Rows are one point carried round by a steady rotation, each followed by how many ticks it has turned.
The counts run from 0 to 334.
[  9  -3  11  14  -5  12 -10  15  -3  -3   7  24 -20   3  20 -11  10  11
   0   4   4   1 -16  16  13  21 -14  -7   9   4   5  13   9  -8  -1  -3
 -15  10 -12  -8  -3  13   9  11]  151
[ -6  -7   4  -9  -8   7 -23   4  14  16  -1 -15   3 -23 -15  23  20   4
  -7 -17  -4   3  -3  -4  -1   7 -16 -13   4  11   6   1  -8   1  -6  -4
  -4  10  11   9   5 -18   9  -8]  158
[  9  26   9  -5  -9   0  -2   9  -3  11   5  -2  23  -9 -10  15  12   2
  -3   2 -18 -28  -4   0  14   6   8  -4   9   9  17  13 -13   3   4   2
  15   2 -14  -5  -2  -4  10  13]  142
[  2  -4   8   2 -13  -6  -9   9   2   4  12   7   5   6  -5   7   4   0
 -18 -12 -11   4   1  27   0  24 -11   0  -6 -25  16  -5   3  -2  -1  -6
  -8  17  -5  -1  -1  -7  28  -8]  57
[  2   6  14 -10  -6  24 -12  -3   3 -16   4  -1  17   0  -7   6 -19  -3
  18   3  -5  -3 -22   4  14  -1 -18   4   4 -10  11   3 -21   3   6 -11
   0  16 -25   1  15  -5   5   2]  218
[ -7  10  17   5  -8  20  -5   0   8  14 -10  11   6   3  -3  -2   2  -9
  -6  -7 -18 -20   7 -24  19 -17   8  -9  -7  -7  17  11  13   4  -2   1
   1  -1  11   5   9  -4 -22 -15]  257
[  8  16  -9 -10  15 -20   7 -22  12  15   2   7  -3  -6  12  20  15   6
  -7  -4 -12 -18 -12  -1   9   5 -20  -1 -10  -3  -6   8  -4 -14   0  -7
   8   9   5   6 -10  15   0   7]  112
[  9   6  11  -3  -1  15   4  -1  -4  10   6   2 -23   2  -2  19 -11  20
   2 -12 -20   2   0  -2  28  11  -2 -22 -22  -6  -9   3   2  -7 -10  -8
  14  -1   0   4 -15  12   5   7]  10
[  7  -4  -5   2  -1   4 -17  -1  12 -24  -4  11  -2   8  -8  -1 -24   2
  12  -4   7  -6   1  -1   2  11 -24 -13  14 -25   4   6   6  12 -11   6
 -19   3 -17  -4  13 -13   5   3]  311
[  0   8  14   9 -16  16  21  17  -7  16  17   3 -19  -1   1   3   1  11
  -3   0  -8   0  -3  15   3  16 -10  23  -5   2   1   0   2  -2  19  -6
   7  23  -5 -14  -7  14  15 -12]  86
[  1   7  -2  20   2  -3   9  10 -12  15   1   0  -2  -6   7 -19   0  23
  19   9   3 -13 -15 -26   0  12 -24   7  -4   6   8   3 -11  14  -9  -7
   4 -13 -11  -8  -5   0   3   2]  266
[  3  -6  16 -21   3  11  15   0  10  -9 -10   5 -10  21   3  -6  -9   8
   8  16  -6 -18 -23   3  23  11 -22  -4  -8   3   9  -5   2 -10   7 -14
   7  -2  -2 -14   9   6  -6   1]  25
[ -6  11 -14  -4  -8   0  -1  -6 -13  -7 -15  -1 -10   5   5   4  -6  -3
  -9 -11  -6 -26  -4   7   1  -8 -20   8  17  11  13  22  -7  16   5   9
   3  18 -17  -9  -6  -8   0  13]  207
[  6  -7  13   8  -5  25  22  14  -8   2   8   5 -11   5   7  -5  -2  11
  11  12   0   4 -17  -6   2  24 -16  22  -3   7   6  -2  -5  13   7 -17
   0  11 -14 -15  17   5   6   0]  88
[ -9  13  -7  21 -17  13 -16   0   5  17   9   1  -2 -23  -7   4   4  -2
   7 -12   0  11   3  -5 -12  -8 -11  14  -5   1   9  14   4  -3   2  -3
 -10  35   2   2   5   6   8  -6]  161
[ 11  22  10  -1   0   1 -12 -10  30  22  -5 -11  -6 -13   6  21   2  19
   5   4   7  -4  -7  -4   9  -8  -3 -20 -11  -1  -4  13  -8  -5   4  10
   7  14   9  -4  -5   8   7   8]  317
[  5 -23  12   0  -6  10  13   5  -2   4   0  -2 -26   3   7   3 -10  10
  12  -2   2   5 -17   4  -4  16 -28   9 -17   2   2 -15   2  -3  10  -6
 -13   4  11  -7   9   4  -2 -20]  277
[ 17  -5   8 -15 -16   4 -11  10  11 -14  -4  -3  14   5 -16   7 -19   3
  19  -6 -15 -12  -3  -8 -12   8  -3  -6 -14  -3  18  -6   9   3  -3  -4
 -15   9  -6  -4  25   5   6  11]  42
[ 11   9   6  11  -9   6  -4   4  -4   2   6  -6   6 -14  32  -7  -5   9
  14 -12 -11  -3  -5 -14  13  -3 -17  -5   1  -1  14  11  -4  21 -14 -12
  -2   1 -16  -7 -21   5   8  15]  76
[-15   1 -19   7  -1  -4   5   3  -4   1  -8  17 -27   5 -18   1  -5   2
  -5   4   7 -33   7  -3  -3  10 -19  -1  13   4   8   7  10 -16  10  10
   2   2  -2 -14  12 -15  -3 -13]  210
[ 10  -2  15  11   0  21  -9  17   0  -4   8  26 -17   4   5 -11  15  12
   2   5   2  -2 -14   5  20  24 -10 -14  12   4   2  13   2  -6  -4  -3
 -11  -1 -20  -2   4   7   4   8]  152
[  0  -4   1  -6  -7 -11  15  10  12  21  -4  -5 -17  -6  -2  12  17   8
 -12  -7  -9 -20   2  -3  -3  11 -20   0   0  16   6  -3  13  -4   9   8
   3   1  28 -15 -12   0  -4 -14]  83
[ -1   5   4   5  -6  -3 -16 -15  29  17  -6 -11  -4  -7 -13   5  -9  14
   8  -3   3  -9 -16   4   8  -8 -11 -22  -9 -23  -3   0 -12 -12  -3  17
   2  -7   9   1 -15   0   1  -3]  315
[ -1  16   3   1 -17  -8   1   5  -2   7  -8  -2  22  -3 -17   7   7 -10
   1   4  -8 -25 -10   3  -7   5  -3  14   4   7  37  12  -2  14   9   6
   0  17   0  -9  17  -5   3   5]  144
[  2   7  -1  -6  -3   5   4   2 -13   1 -12 -17   3   3 -12  11 -12  13
  14   0 -12 -15  -6 -27   5   4 -14  -1 -10  11  13  10 -16  27  -8 -12
  11   4 -12   0  12  -5  -1  15]  14
[ -2  -3 -11  11  -3  -8  -6  -5  23  -6   4   0 -18  -2  -1   5 -12  16
   5  -3  13   2  -4  17   2  24 -25 -10  11 -22  -8   5  -2   0  -6   4
  -4   2 -10 -13 -11  -8  20   7]  122
[  2  16   8   2  -4  -2 -14 -16  32  18  -8 -15  -5 -12   0  14  -4  16
   6   1   6  -5 -15   6  11 -11  -7 -23  -7 -12   0   7  -9  -8   2  17
   5   3  13  -1 -14   9   3   3]  316
[ -3  11  -8  11  -8  16  18  -8   9  17   2   0  -6  -5  35  -8   8   1
 -15 -13  -4  -7  -1   3  -2   5  -4  23   4  -4  -3   8  -3   8  15  -5
   1  13 -17 -16  -5  -1   6   0]  178
[ 11  24 -11  13   4  -5  -7  -2   8  17  -4  14  -3  -9  13  -5  19  16
  -5  -2   1 -24  -7  -6  -4   7   5  -2   8   8  -5  21  -3  -7   1   8
  -2   2 -22  -2   6  13  10  19]  49
[  0   3  -5   1   0  -9   9  -7   8  33  -6 -12  -3 -10  10   0  18  20
  -7  -7   1 -15 -10 -16 -18   6 -24  18 -12   9  -4 -11 -13  -1   2  -5
   0   1   6   3   0   1   6 -13]  175
[ -3  -7   2  19 -17   2  -6   6  -9   7   2  13 -18  -1  25  -7   7   3
 -10  -6   0  -2 -14  30   1  10 -10   2  -2  -5  17   3  12 -23  10   1
 -12  10  -4  -8 -10   1  10  -9]  149
[  8  -1   9  -7 -15  -2  -5  22  -2  12   2  -7 -13   3   2  13  -7  11
 -10 -19 -16  -6  22 -10  -1   6 -11 -14 -20   6  10  -7  17   6  -9 -10
  -1   7  14  -6 -10  -3  16 -11]  261
[-23  -2 -15   6  -4   1   8  -1   3   5  -7  12 -25   6 -18   0  -4   6
  -3   8   3 -26  -1  11   5  11 -15  -1   4  -3   8  -2   9 -25   9   9
   6  -6   0 -16   8 -12  -3 -19]  211
[-13   1 -21   2  -6  -8   0  -7 -17   9 -15 -15   4  -7  -7  11 -10   4
   4 -10 -12 -29  -2 -16  -3  -4 -14   4  -5   6  16   1 -16   5  -4  -6
  11  -8  -9   2   5 -26  -2  -4]  16
[  2   4  -1   2 -12 -12   2   4  -4   9  -9  -1  13  -2 -11   9   7  -8
  -1   6  -3 -19 -12  -2 -15   7 -10  13   1   9  39   8   7   9  11   3
  -6  16   9 -11  21  -7   2  -2]  145
[ 10   7  14 -14 -17  23  -6   8  17 -10   5   5  14   1  -5  15 -19 -10
   8 -11 -22 -10   6   3  11   1  13  -4  -5  -9   3   3  12 -11   6  -9
  -4  13 -16  -6  18  11   6   8]  40
[  9   4  -6  -5 -15 -13 -13   6   0  -1   8 -11  28 -10   2   7   0   1
  -1 -18 -21 -16   3  11  -8  14  -3   3   2  -2  12  -5 -11   0  -5  -5
  -6   3 -25  -3  -2  -9  26  12]  234
[  8  -2   6  20   8   5 -18  -5  -7  16   0  19   0   5   2 -13   7  16
   4   2   8  -1 -22 -11   3   7 -21  -6  -4 -14   6   3 -21   1  -9   4
 -17  -4 -18  14   9  -6   2 -11]  61
[ 13   1   6  15  -5  -2 -14   5  -2   0  13  12  -1   8  -3  -7   0  13
   2   0   5  11 -17   8  -7  22 -27   2  -7 -20  14   4  -6  12  -7  -2
 -20  22  -9   4   5   5  20   0]  59
[  2   1  -1  -4  -6  17 -10  -3   3 -16   0   8  -3  12  16   5 -20  -6
  -7 -16  -3  -1   5  17  12   7 -11  -3   9 -25   7   9  -3   3   3  -6
  -8  14 -29  -7   8 -18  16  -1]  309
[ -1  13   6   3  -4  17 -13   9  21  15   2   6  -8 -10  -8  16  11  -5
 -16 -13  -3 -10  24 -10  12  -2   2 -22  15   0   1  20   8   8  -2   8
   1  10   6   1   2 -15   3  -7]  67
